In the rows, 128 means zero.
Each run below is a few steps of one of 7 hidden systems, one row a step.
zofu, run 1:
[[111  81 176 153 179 134 156  80 132 114 134 133 114 135 139 118 137 199
   80 154 108 150]
 [131 112 125  96 101 140 101 182 100 148  84 103 157 133 164  86 113 108
   73 169 138 157]
 [130 197  91 106 124 202 137 141 103 137 124 128  91  98 153 131 135 134
  178 121 161 110]
 [131 119 113 163 104 105 186 113 117  98 179 162  76 169 111 131 168 105
  122 124 134 156]
 [130 104 167 134 137  65 136 179 121 101 123  54 149 154 140 168 148 160
  129 131 127 117]
 [104 126 129 142 181 166  65  98 136 138 127 132 141 135 162  81 149 188
  104 155 159 116]
 [151 155 100 120  48 123  93 141 111 125 125 150 123 133 147  59 126  74
  113 141 144 125]
 [140 177 130 124  92 127 164 105 126  80 124  91  76  93 130 168 130 147
  182 102 113  98]
 [103  72 163 143 159 111 175  79 132  75 143 140 109 157 122 122 143 152
   79 146  98 156]
 [122 104 163 105 113 136 118 199 106 129  92  87 178 126 166 112  98 142
   90 159 136 136]
 [122 178 101 134 137 220 117 117 107 168 121 136  92 107 158 104 134 146
  150 148 161 128]]
lapa, run 2:
[[177 106 111 128 106 120 180 168 106 130 117  77  97 138 133 158 181  79
  119 152 122 139]
 [154 179 123 101 197 102 100 160 148 118 122 120 118 139 152 111 166 196
  132 103 135 135]
 [ 54 113  97 161  99 115 103  98 112  87 151 155 116 179 130 107 141 140
  101 137 169 162]
 [118 156 143  92  91 119 140 136  73 118 131  88 121 127 155 146 104  90
  194 134 140  70]
 [177 126 159 183 121 168 157 124 143 127 150 124 108  85 148 122 155 208
  120 135 134 100]
 [145 108 132 121  95  74 117 126 133 103  89  88 106 153 139  96 154 118
   66 159  97 177]
 [ 86 194 133  61 161 140 106 120 119 107  98 137 119 124 154 106  79 161
  150 111 122 144]
 [ 86 105 121 164 105 200 190  96  98 104 158 168 101 136 126 127 124 115
  122 148 149 138]
 [184 135 139  96 127 105 190 185  96 135 123  79 103 130 140 163 151  92
  151 132 109 120]
 [140 148 113 145 189 132 110 140 156 126 128 127 115 131 141 123 178 222
  102 116 146 157]
 [ 72 114  92 118 103  89  96 115  97  88 136 133 121 192 141  95 147  94
  101 149 159 151]]
beg, run 3 (11 x 22):
[[ 61 106  92 134 105 149 153 154 128  89 111 114 150 132  95 197 105 114
  121 110 150 165]
 [115 122 148 164 167 188 172 175 103 159 165 131 129 182 132 129 147  98
  151 159 154 130]
 [190 127 125 126 119  81 123 179 106 193 131 125 116 125 151 101 161 156
   93 145 144 155]
 [145 163  65  97 145  84  69 101 140 126 104  90 105 114 123 153 179 126
  153 108 137 107]
 [110 115 145 127 141  84 126 111 141  56 180 168 159 146 115 132 123 127
  156  91 136  68]
 [112 110 190 189  53 132 124 142 135 133 131  97 163 113 118 139  76 141
  145 138 122 109]
 [147 144 174 130 157 183 129  80 123 176 105 110  92 109 151  88 113 132
  137 173  90 123]
 [144 114  99  72 129 115 127  98 131 103  96 173 120  91 138  87 118 143
   56 125 108 166]
 [ 74 143  69 110 106 159 140 141 142  74  97 120 129 130  96 174 116  86
  134 101 137 160]
 [103 125 155 163 161 161 200 171 111 124 182 157 122 183 119 144 134 120
  150 128 145 146]
 [157  99 135 155 110  90 128 176  96 204 125  94 125 139 142 135 152 155
   95 163 148 164]]
zofu, run 4, 11 rows:
[[182 170 123 129 117 167 147 123 103 170 142 112  84 102 146 129 150 102
  187 140 133  79]
 [166 119  98 145 129  82 166 110 152  94 146 153  80 129 107 141 186 154
   94 105 118 164]
 [ 78 116 142 107 150  90 105 166 135  71  99  69 163 178 130 147 129 127
  118 126 125 141]
 [ 92 134 157 134 150 176  92 118 106 137 156 159 158 128 163  84  96 169
  145 143 166  86]
 [167 128 116 170  33 131 121 108 114 172 130 134  98 107 126  95 131  95
  115 153 132 137]
 [179 157 127  90 142 104 164 119 140  95 101  78  78 104 127 163 161 121
  152 113  84 115]
 [ 82 103 124 113 175 128 151 120 140  60 132 166 137 149 128 129 131 177
   78 112 130 167]
 [ 74 113 156 140  92 153 111 183  96 134 120 104 177 163 147 111  84  98
  130 162 156 131]
 [171 157 142 148 127 171 138 113 100 195 153 129  92  94 153 116 136 150
  171 148 143  88]
 [177 118  80 135 107  82 145 108 138 124 126 136  74 129 113 129 192 118
   82 127 114 170]
 [101 137 122  81 163 100 122 171 140  47 102  81 153 154 131 160 142 131
  137 103 124 120]]
gamot, run 5, 11 rows:
[[121 104 158 117 190 177 161 114  88 109 148 116 114 152 174 109 162 128
  133 173 138  84]
 [176 135 105 148  65 110 137 184 120 105 145 146 121 114 153  98 160 169
   87 118 164 138]
 [101 178 125 139 136 119  97 110 144  90  91  49  85 164 134 138 162 143
  157 135 115 141]
 [113  99 185  96 150  82 133 106  87 105 153 150 142 131 173  95 105 188
  108 142 131  99]
 [129 104  77 116  56 124 119 135 105 122  78  84 121  83 141 155 136 137
   82 143 147 148]
 [129 152 170 123 149 203 138 102 141  81 107  99 110 124 155  90 128 118
  145 153  95  95]
 [135 140 139 124  91  97 163 135 125  92 144 187 108 120 137  91 103 184
   81 106 123 178]
 [ 78 136  92  98 145 134 154 124 106 103  84  71  89 144 127 185 146 123
  132 137 127 171]
 [132  95 173 128 173 178 173 141  93 107 164 146 138 134 175 107 139 163
  116 159 149  85]
 [163 142  91 163  51 114 130 174 125 125 120 112  97 128 141 111 170 150
   87 134 155 171]
 [116 184 150 109 173 122 111 105 129  95 109  70  84 159 154 121 156 145
  174 134 109 114]]
Pim, run 6, 11 rows:
[[113  90 145  80 136 126 146 113  61 161 130 159 129 110 173  98  96 156
   86 167 144 133]
 [150 126  66 127  67 187 157 136 114 109 106 108 107  72 135 160 151 110
  120 132 152 116]
 [151 163 147 126 165 143 164 159 149  62 148 124 103 181 133 103 172  96
  151 117 109 121]
 [100 132 135 133 147  79 146 168 126 131 135 147 127 160 118 140 117 194
   94 106 135 207]
 [ 72 115 105 136 125 142  92 123  73 174 116  76 130 142 154 154 137 130
  142 172 183 119]
 [191 120 139 124 101 126 149 146  91 127 173 154 128 105 167  94 152 125
  133 139 155  58]
 [157 169 110 155  60  91 126 136 171  70 113 104  94 119 110 135 151 150
  122  91 112 152]
 [ 71 143 173 105 179  89 113  93 117  93 116  91 109 182 146 117 121 151
  143 143 106 142]
 [ 96  74 142 104 111 129 151 126  74 137 129 152 154  94 156 133  83 174
   79 150 155 135]
 [144 141  97 135  66 204 144 149 113 120  96  84 111  99 145 134 140  83
  138 154 143 113]
 [178 170 146 116 171 138 172 147 146  85 153 155  86 155 142  84 166 131
  132 116 104 134]]
namot, run 7 (11 x 22):
[[145 135  88 118  84 103  82 167 143 161 114 165 169  85 112 121  96 144
  102  96 153 150]
 [100 170 121 149 137 165 104  89 148 131 127 106 100 160 102 130 133  60
  192 132 114 113]
 [159 100 170 117 163  71 185 144 118 148 178 172 140 118 109 161 115 150
  137 101 113 113]
 [108  87  90 162  90 114  72 120 164 141  83  85 158 114  92 158 134 109
   91 136 131 153]
 [150 142 167 101 196 145 102 128 131 137 143 132 146 158 147  77 133  84
  160 146 112  73]
 [141 147 117 137  73  77 116 135 137 152 152 187 139  94 103 128  87 163
  127  81 140 144]
 [ 98 125 125 146 124 142 124  71 154 112 101  78 104 140  90 168 130  69
  162 138  90 125]
 [161  79 171 101 198 116 160 148 131 142 159 168 173 116 126 133 120 144
  114 118 113  99]
 [116 125  85 155  64 131  61 140 154 164  94 129 157 114 103 114 107 101
   96 130 146 165]
 [137 180 156 104 181 146 124 108 126 149 139 118 103 153 128 116 124  79
  200 131 104  92]
 [145 101 116 140 113  69 153 124 130 148 169 183 138  93  94 171 117 169
  120  84 140 135]]
gamot, run 8 (11 x 22):
[[140 158 106  86 138  87 124 151  99 217 106 129 104 134 121 133 109 109
  132 131 122 188]
 [123 124  83 109 179 162 119  73 109 146 155 154 116 106 128 149 160 109
  165 128 157  69]
 [142  94 122 171  78 110 128 157 155  79 172 163 168 147 103 116 146  79
  117 110 147  96]
 [132 163 163 154 124 103 111 183 177 145  99  73 148 138  94 162 104 138
  160 103  98 153]
 [109 109 160 123 181 109 100  70 112 208 131 148 124 134 129 108 103 153
  122 155 114 142]
 [151 108  61  71  96 117 119 125  88 153 126 162 135  92 129 128 129  62
  116 130 154 106]
 [135 149 116 162 120 190 125 126 187  78 134 125 143 106  93 153 136 101
  171  95 124  82]
 [114 118 192 176 128  92 140 142 167 126 154 160 146 176  90 106  95 130
  116 115  94 174]
 [119 135 111  80 161  93 133 154 100 208 101 109 124 123 115 176 105 124
  134 126 124 175]
 [132  99  96 130 172 192 116  87 108 169 152 154 129 107 134 127 159 103
  138 154 163  76]
 [168 137 111 158  63 116 124 168 154  95 161 164 146 142 107  95 143  72
  130 104 142 106]]
lapa, run 9 (11 x 22):
[[189 146 113 137 107  56 142 122 128 106 164 136  80 143 127 115 189 124
  136 110 124 111]
 [ 93 137 139 127 127  65 105 112 147  63 114  85 127 133 128 161 135 200
  131 100 128 126]
 [ 62  96 168 138 120 162 106 113  97  91 123 103 155 153 170  95 107 141
  113 175 152 103]
 [160 160 148 120  60 160 153 159  82 164 120 132 109 100 166  88  93 120
  134 154 133 127]
 [181 165 116 137 125 148 157  86 155 131 106 120  53  92 123 122 161 148
  122 126  89 155]
 [113 110 135  81 177  83 165 109 135  52 123 144 114 157 126 128 140 136
   91 115  96 157]
 [ 53 137 123 103 144 166 151 184  99  96 118 114 152 153 144 160  94 145
  136 126 165 155]
 [132 139 119 161 138 191 144 152  87 174 157 121 101 157 153 114 167 104
  152 169 171 117]
 [197 152  99 121 105  60 137 136 110 147 156 138  80 119 140 120 184 147
  130 114 143 124]
 [103 139 103 129 128  83  91  92 159  53 111  92 111 129 126 150 167 179
  120 103 132 122]
 [ 70 113 181 128 118 133 114 129 108  61 138 117 163 168 160  91 101 132
  129 150 141  95]]
mok, run 10:
[[119 185 185 136 118 147 119 174 132  87 126 102 128 171 159  74 110 127
  157 138 119 123]
 [120 129 164 144 103  62 123  83 101 147 130 117  84 129 151 112 121 205
  108 145 118 160]
 [109  95  81  71 134 131 138  70  84 100  99 108  97 111 149 142 152  99
  101 158 129 119]
 [133 136 115 112 119 194 186 184 116  68 141 166 139 111 153 117 126 146
  109 114 155 125]
 [106 170 121 179  83 133 132 164 139 142 119 118  94 177 112 113 131 127
  122 132 134 215]
 [130 137 150 105 185  79 151 123  81 158 142  91  86 180 150 143 164 127
  159 151 124 130]
 [129  76  80 123 125  96 124 128  95 118 154 139 142 106 146 160 170 174
   94 126 187  98]
 [111 152  79 120  86 158  83 177 138  74 104 104 153 145 137 110 143  79
  125 125 162 115]
 [120 190 193 144 125 109 123 160 129 100 147 119 117 166 157  85 106 177
  161 120 126 130]
 [ 97  99 138 137  99  58 106  54  96 137 119 102  91 137 138 127 129 167
  101 159 122 154]
 [125  99 107  60 138 159 159 110  79  83 103 106 123  95 168 139 138 109
  110 153 134  89]]
mok, run 11 (11 x 22):
[[137 172 163 149 132 157 115 167 134 139  97  87 112 125 169  97 129 208
  116 146 130 162]
 [126 138 104 107 138  91 101  67  93 160 130 154  75 152 152  72 153 128
  101 159 131 160]
 [115 127  92  67 115 107 184 120  74  79 150 151 106 113 141 169 127 110
  148 106 146 102]
 [ 94 111 122 191  99 176 164 168 149  62 135 110 137 150 118 156 150 146
  113 125 155 147]
 [141 142 161 133 133 113 119 195 120 159 102  81 128 182 151  94 139 120
  107 164 119 176]
 [130 158 105  93 159  85  99 106  82 175 133 127  92 118 163 124 151 191
  140 133 160 125]
 [103 103  69 121  98 117 112  84 101  72 159 161 122 138 135 120 165  96
  117 128 170  91]
 [120 145 150 126  73 131 163 196 131  40 123 100 148 140 138 138 107 119
  141 107 125 118]
 [ 99 146 173 174 134 132 108 131 142 131 101  77 109 156 145 111 131 199
  108 153 120 183]
 [130 109 120  73 149  94 116  90  66 172 119 131  99 140 172  87 140 120
   95 177 130 139]
 [129 144  68  91  97 149 163 120  87  91 143 159 101  81 148 152 138 141
  135 107 170 103]]
Pim, run 12:
[[156 105 129 170 144 181 145 147 118 158 168 114 139 129 126 152 169  91
  166 146 159  65]
 [204 139 136 162 110  78 112 182 177 131 151 148 140 141 111  94 164 127
  110 104 121 135]
 [ 96 178 115 124 140  67  52 102 152 141 102  97 118 141 113 136 124 162
  157 104 126 153]
 [ 79  87 159 115 131  97 110  57  85 132 159 156 147 127 140 121  90 133
  139 146 139  81]
 [160  90 147 137  46 139 164 130 126 122 109 117 145  63 117 150  89  99
  114 133 105 105]
 [161 163 154 137 153 191 131 120 186  97  86  95 106 120 125 102 140 116
  134 134  76 134]
 [107 126 113  85 189 120 127 115 141 121 121 188 126 152 120  91 119 136
   77 122 112 193]
 [ 75 117  71  94 136 153 144 135  89 164 118 132 136 117 109 196 106  96
  145 124 161 146]
 [155 110 147 172 144 183 168 160 123 147 182 140 139 141 122 139 155  91
  165 139 152  74]
 [195 137 131 177 105  82 115 181 176 153 138 131 129 140 102 108 163 135
  105 110 118 164]
 [103 166 108 115 164  76  43  93 143 151 106  93 117 143 126 132 144 157
  154 119 134 133]]
namot, run 13, 11 rows:
[[ 82 150  96 149 124 132  82 114 101 146 124  99 111 124 156 143 147 206
  140 136 187 129]
 [148 109 130 124  87 109 162 101  82  84 159 124  90 147 158 107 166  89
  130 154 136  84]
 [159 147 143 119 114 110 150 185 160  61 103  98 136 103 138 143 133 191
  109  93 115 138]
 [ 72 119 137 172 141 171 106  81 140  99 121 135 108 168 139  81 142 160
   85 163 135 170]
 [124 134 160  54 115 110 170 141  54 134 116 132 116 119 177 106  74 123
  122 150 118 134]
 [131 146  79 139 101 196 135 123 127 121 103 109 106  59 139 166 138 181
  130 118 160 122]
 [151 117 121 143 143 168 192 136 123  98 151 145  89 170 130 102 179  77
  110 150 120 146]
 [119 150 128  95 145  93 147 208 113 131 106 110 136 144 141 147 118 175
  110 112 140 189]
 [ 68 123  96 160 123 152  88  91  89 138 131  98 107 155 154 129 162 148
  132 170 186 124]
 [179 127 151  96  95  92 173 159  78 100 154 121 112 128 171 113 146 114
  139 136 134  80]
 [140 154 112 166  98 129 115 145 178  73 104  99 113 105 125 139 158 203
  103  98 133 153]]
beg, run 14, 11 rows:
[[140  74 121 133 175 116 152 167 151 102 152 167 171 127 110 150 151 167
   80 103 143 133]
 [ 98 140 119 155 100 124  66 179 137 150 108  73 159 175 117 131 129  78
  146 143 150 139]
 [160 178 152 107 165 119 139 128 100 181 172 171 104 128 142 106 119 141
  183 115 133  98]
 [157  83 106 166  75  67 101  75 151 138 131 135 120  89 103 137 152 153
   85 125 124 131]
 [122 123 148  94 157 139 124 113 151  88  96  79 149 125 109 157 114  65
  166 124  83  85]
 [112 130 173 150 151 169 131 150 154 116 151 188 169 128 128  90  82 181
  111 111 132 137]
 [101 136 117 147  62 125 107 108 112 181  96 110 102 140 116 111  98  88
  114 164 122 188]
 [159 132 107  68 190 152 190 109 108 151 131 157  93  94 123 160 136 109
  147 120 108 124]
 [131  75  91 166 126 116 120 156 174  91 132 146 160 139  97 138 172 136
   61 113 143 158]
 [102 168 141 116 138 118 111 189 123 139 117  77 146 184 119 146 112  69
  184 126 128 131]
 [143 142 144 148 157 120 127 120 110 192 179 182 120 119 139 114 125 194
  145 120 158 118]]

Which system made each of these runs?
run 15 (2 x 22):
[[ 57 120 113 166 134 129 118 111 158  73 139 148 137 146 107 148 124 190
  106 100 151 167]
 [ 87  84 183 122 112 137 152 117  80 125 123  98 137 162 151 111  93  83
  120 183 114 123]]
	namot
run 16:
[[133 122 124 206 119 171 116 167 176 119 106  68 130 150 113 139 176 141
  105 144 134 158]
 [137 137 162 105 181  85 113 127 100 156 141 139 106 186 162  63 149 140
  109 161 124 151]]
	namot
run 17 (2 x 22):
[[174 165 114 113 176 191 138 169 144 167 107 100 127  83 134 161 143 146
  161 118 132 106]
 [123 125  93 169 143 133  97 122 159 106 169 189 131 178 112  78 177 113
  102 118 156 139]]
	Pim
run 18 (2 x 22):
[[114  96 146 102  96 158 143  77 109 158  93 136 133  67 128 130  60 114
  109 153  97 129]
 [157 129 111 105 115 193 182 112 144 118 106 165 107  84 109 120 108  78
  107 126  90 147]]
	gamot
run 19 (2 x 22):
[[ 97 108  82 126 146 173 128 104  96 172 166 190 134 130 114 130 123  84
  141 137 171 114]
 [161 132 116 166  87 135 161 172 141 124 170 143 135 134  91 160 142  59
  170 104 139  97]]
	gamot
run 20 (2 x 22):
[[160 120 168 170  63 104 135 161 115 166 119  98 110 149 142  89 129 123
   95 168 118 166]
 [139 180 115  76 148 106  97  76 122 160  85 115  79  93 143 111 116 161
  136 126  99 153]]
	lapa
run 21 (2 x 22):
[[ 96 116 131 166  71 109  87  89 110 109 135  92 120 169 136 105 148  78
  141 163 141 100]
 [184 144 192 101 139  84 147 146 134 101 137 113 135  98 150 121 116 172
  150 107  95  80]]
	namot
run 22 (2 x 22):
[[ 94 123  97 139  59 127 149  76  81 142 123 127  72 132 128 131 120  99
  120 157 136 168]
 [159 127 134 112 148 160 212 152 104  81 135 101  91 131 150 159 172 117
  141 136 121 108]]
	mok
run 23 (2 x 22):
[[108 131 171 123 125  54  74  83 154 129  97  99 134 149 108 109  94 126
  125 130  80 148]
 [110 106 151  89 155 124  96  56 126 125 130 154 154  83 135 123  85 143
  138 125 114  71]]
	namot
run 24, 2 rows:
[[158 106 183 145 204 156 173 140 143 172 141 113 135 115 115 166 134 150
  149 136 105 110]
 [137  96 124 136 145 105  54 132 155 158 107 131 164 143 132  71 142 136
   65 153 132 151]]
	beg
run 25 (2 x 22):
[[127 149  97 117 169 194 120  67 138 155 127 186 102  85 127 104 122 148
  124 127 130 134]
 [124 125  90  88 107 139 192 146 103 129 134 174 115 127  99 154 104  50
  129 114 122 161]]
	namot
run 26:
[[152 158 140 122 159 200 152  76 140 105 117 133  76 114 147  88 145 121
  134 148  94 117]
 [137 130 130 106  79  98 189 171 110  84 125 155 111 131 136 114 106 140
   83 115 117 187]]
	zofu
run 27:
[[ 80 147 146 156 122 197 108 152 125  87 107  77 131 164 162  99 133 140
  125 165 150 135]
 [151 150 134  86 119 118 159 153  71 150 138 169  97 136 175  68 120 143
  100 149 138 164]]
	Pim
run 28:
[[ 86 142 165 169 173 136 104 120 146 120 183 164 150 180 113 110 120 142
  170 113 145 102]
 [136  93 143 148  65  61 121 130 108 201 132 140 137 124 107 129  93 114
  104 140 122 165]]
	Pim
run 29, 2 rows:
[[156 100 179 173  81 128 171 182 113 110 139  78 134 148 147 130 145 114
  127 158 128 105]
 [158 172 158 118 158 140 110 142 127 145  97  74 102 115 176 104 145 201
  132 149 121 127]]
	beg
run 30 (2 x 22):
[[147 112 161 100 148 144 153 143 136  45 112 114 133 143 160  82 146 121
   88 146 101 112]
 [100 166 109  88 123 149 148 176 126  96  92 140 124 122 140 122  91 166
   98 108 132 200]]
	Pim
run 31:
[[ 68  95 159 165 146 138 103  98 122 114 177 178 167 167 128  94 107 142
  123 136 157 108]
 [156 123 148 128  44 134 140 152  94 185 110 115 137  94 135 119  78  84
  134 153 121 127]]
	beg
run 32 (2 x 22):
[[ 92  87 139 103 178  85 148 136 102 181 115 114 137 159 109 173 110 121
  111 142 114 182]
 [128  95  77 114 177 161  95 156 118 189 134 148 175 114 123 143 145 105
  122 134 175 108]]
	beg
run 33, 2 rows:
[[108 109  88  54 174  99 112  95  87 113 126 163 119 149 157  94 148 115
   90 144 142 136]
 [ 85 143  98 108  80 159 165 159  84  88 150 161 135 115 140 151  93 130
  146 107 178 118]]
	mok
run 34, 2 rows:
[[109  78 173 197 138 166 144 103 127 159 155 112 129 165 114 124 139  87
  134 178 121 115]
 [202 123 148  88 128  67 123 167 119 190 108 120 138  95 140 118 119 139
  108 129 105 131]]
	namot
